Each row has a name. Each question is about the rows just above it.

[179 113 124 167] : zagot
[147 126 111 162] : kikid
[125 125  88 174] : povaf
Right after [126] comes => [111]
Among the named rows, does one hold [124 125] next to each other, in this order? => no
Does one of the named rows hold [113 123 167] side by side, in this order? => no
Does one of the named rows hold [147 126] side by side, in this order? => yes
Right after [111] comes => [162]
[147 126 111 162] is in which row? => kikid
Is [125 126] printed in one of the named rows, side by side and in this order? => no

[140 125 147 134 112 113 178] -> seg
[131 122 126 115 127 129 133] -> fup
[134 134 141 137 117 117 165] -> Lale
[122 137 107 130 127 148 103] -> zela
[135 115 126 124 124 123 144] -> Vigi
[125 183 130 164 116 151 149] -> pigub
[133  89 181 105 130 104 133] -> soted
The entry that follows [131]: => [122]
The entry that follows [129]: => [133]
Does one of the named rows hold [129 133] side by side, in this order? => yes
Where do [133  89 181 105 130 104 133] appear? => soted
Among the named rows, does one hold [148 103] next to each other, in this order? => yes
The entry that follows [116]: => [151]
Right after [148] comes => [103]

[113 111 115 117 125  94 108 116 151 123 129 111 131 137 123 131 102 155
 133 140 136 119 147 127 132 129 126 117 109 136 122 142 137 113 135 120
 143 129 119 153 120 131 127 140 125 135 135 110 129 101] -> lal
[147 147 138 105 130 170 149 145  98 137 130 153 126 117 134 129 158  98
 125 118 122 136 104 125 120 127 133 143 155 117 135 108 116 141 118 136
 107 104 136  95 141 126 130 113 124 122 119 148 130 165] -> Bepu
[147 142 127 107 127 169 144 148  98 141 135 155 127 115 129 135 152 105
 129 126 129 127 120 119 119 130 136 145 157 116 132 107 115 132 117 132
 107 179 130  96 147 129 135 114 116 128 119 144 135 170] -> Neno
[121 122 126 113 128 112 121 121 140 124 127 118 129 132 127 127 117 138
 128 130 129 127 138 130 131 127 126 121 117 133 126 136 133 125 133 126
 135 165 126 141 122 128 126 133 131 129 132 122 127 113] -> rov
[119 127 144 109 134 106 130 114 145 115 115 109 127 138 134 114 125 128
 119 116 117 141 140 144 136 123 118 113 107 138 129 143 137 139 137 130
 140 132 135 145 110 122 118 133 151 119 134 127 115  96] -> zevut
The row with [147 142 127 107 127 169 144 148  98 141 135 155 127 115 129 135 152 105
 129 126 129 127 120 119 119 130 136 145 157 116 132 107 115 132 117 132
 107 179 130  96 147 129 135 114 116 128 119 144 135 170] is => Neno

[133 104 103 109 135 159 158 133 132] : Vogi
[133 104 136 109 135 105 104 134 132] : ter
[133 104 136 109 135 159 158 133 102] : buva
[133 104 136 109 135 105 104 134 132] is in which row? => ter
Where do [133 104 136 109 135 159 158 133 102] appear? => buva
The row with [133 104 103 109 135 159 158 133 132] is => Vogi
Does one of the named rows hold [159 135] side by side, in this order? => no

[141 130 126 141 142 125 113 130 128] = bube
[123 100 107 152 167 128 129 131 115] = Devu
[150 107 118 157 138 141 120 106 131] = rizis
[120 149 155 120 108 123 134 145 129] = pusa
[130 120 110 113 137 126  75 106 134] = tuf
[131 150 155 121  96 120 129 132 131] = pela
[146 144 152 127 104 124 122 141 122] = nus
[141 144 126 141 142 125 113 130 128] = bikag
[150 110 106 148 140 154 114 112 115] = sivu
[147 116 146 156 122 159 121 108 128] = Memu
What comes right after [114] in the named rows? => [112]
Right after [96] comes => [120]
Is [104 124] printed in one of the named rows, side by side and in this order? => yes
Does one of the named rows hold [110 113 137] side by side, in this order? => yes
Is [107 100 123] printed in one of the named rows, side by side and in this order? => no
What comes right after [127] in the named rows? => [104]

[147  99 126 130] : leno
[118 108 143 141] : Reri
[125  96 107 174] : Zupez
Is [143 108 118] printed in one of the named rows, side by side and in this order? => no
What comes right after [126] in the named rows? => [130]
Does one of the named rows hold [118 108] side by side, in this order? => yes
The entry that follows [108]: => [143]
The entry that follows [118]: => [108]
What comes right after [143] in the named rows? => [141]
Is [108 143 141] printed in one of the named rows, side by side and in this order? => yes

[150 116 117 105 131 115 109 100 153 121 144 108 130 134 142 119 155] -> riliv
[113 119 105 132 137 130 124 127 123 139 143 131 114 127 125 131 134] -> nebo
[150 116 117 105 131 115 109 100 153 121 144 108 130 134 142 119  82] -> gek
The entry that follows [124]: => [127]
Does one of the named rows hold [150 116 117 105 131] side by side, in this order? => yes

[153 176 146 122]  nofu
[175 130 102 109]  boro
[155  80  97 130]  Pim
[136 130 155 130]  sug
[160 153 126 112]  vad
[102 142 101 126]  fove
[118 174 152 122]  Suni
[116 144 147 130]  zeto
[109 115  98 132]  lage
[128 109 106 130]  vit
[161 103 148 129]  Suzen
Among the named rows, does one hold [152 176] next to each other, in this order? => no
What comes right after [175] in the named rows? => [130]

[121 129 138 111 137 139 107 145 117 110 144 113 130 101 119 139 152 131
 112 119 124 138 165 141 103 107]  nevo
[122 126 108 109 137 137 100 141 111 113 156 126 125 124 117 135 145 111
 118 117 120 139 164 139  91 122]  saku
[122 126 142 109 137 137 100 141 111 113 156 126 125 124 117 135 145 111
 118 117 120 139 164 139  91 122]  zogeg
Does one of the named rows hold [118 117] side by side, in this order? => yes
Is [145 117 110] printed in one of the named rows, side by side and in this order? => yes
Whose row is [122 126 142 109 137 137 100 141 111 113 156 126 125 124 117 135 145 111
 118 117 120 139 164 139  91 122]? => zogeg
The entry that follows [130]: => [101]

[133  93 118 127 123 115 132]  pove
[145 161 146 151 128 128 119]  pav
[104 132 122  93  86 151 187]  nivuk
What comes right after [86] in the named rows? => [151]
Is [127 123] printed in one of the named rows, side by side and in this order? => yes
Is [161 146] printed in one of the named rows, side by side and in this order? => yes
Right after [146] comes => [151]
Among the named rows, does one hold [ 93  86 151 186] next to each other, in this order? => no
Does one of the named rows hold [ 86 151] side by side, in this order? => yes
Among the named rows, does one hold [118 127 123 115 132] next to each other, in this order? => yes

[106 125 106 151 115  91 114 146 124 147 123  88 147 149 136 113  78 146
 108 146] = fidug
[106 125 106 151 115  91 114 146 124 147 123  88 147 149 149 113  78 146
 108 146] = kofuz
[106 125 106 151 115  91 114 146 124 147 148  92 147 114 149 113  78 138
 104 124] = ledo
The row with [106 125 106 151 115  91 114 146 124 147 123  88 147 149 136 113  78 146
 108 146] is => fidug
Among the named rows, does one hold [114  91 114 146] next to each other, in this order? => no
Is [149 149 113] printed in one of the named rows, side by side and in this order? => yes
The row with [106 125 106 151 115  91 114 146 124 147 123  88 147 149 149 113  78 146
 108 146] is => kofuz
Among the named rows, does one hold [146 124 147] next to each other, in this order? => yes
Which row holds [106 125 106 151 115  91 114 146 124 147 148  92 147 114 149 113  78 138
 104 124]? => ledo
Right after [104] comes => [124]

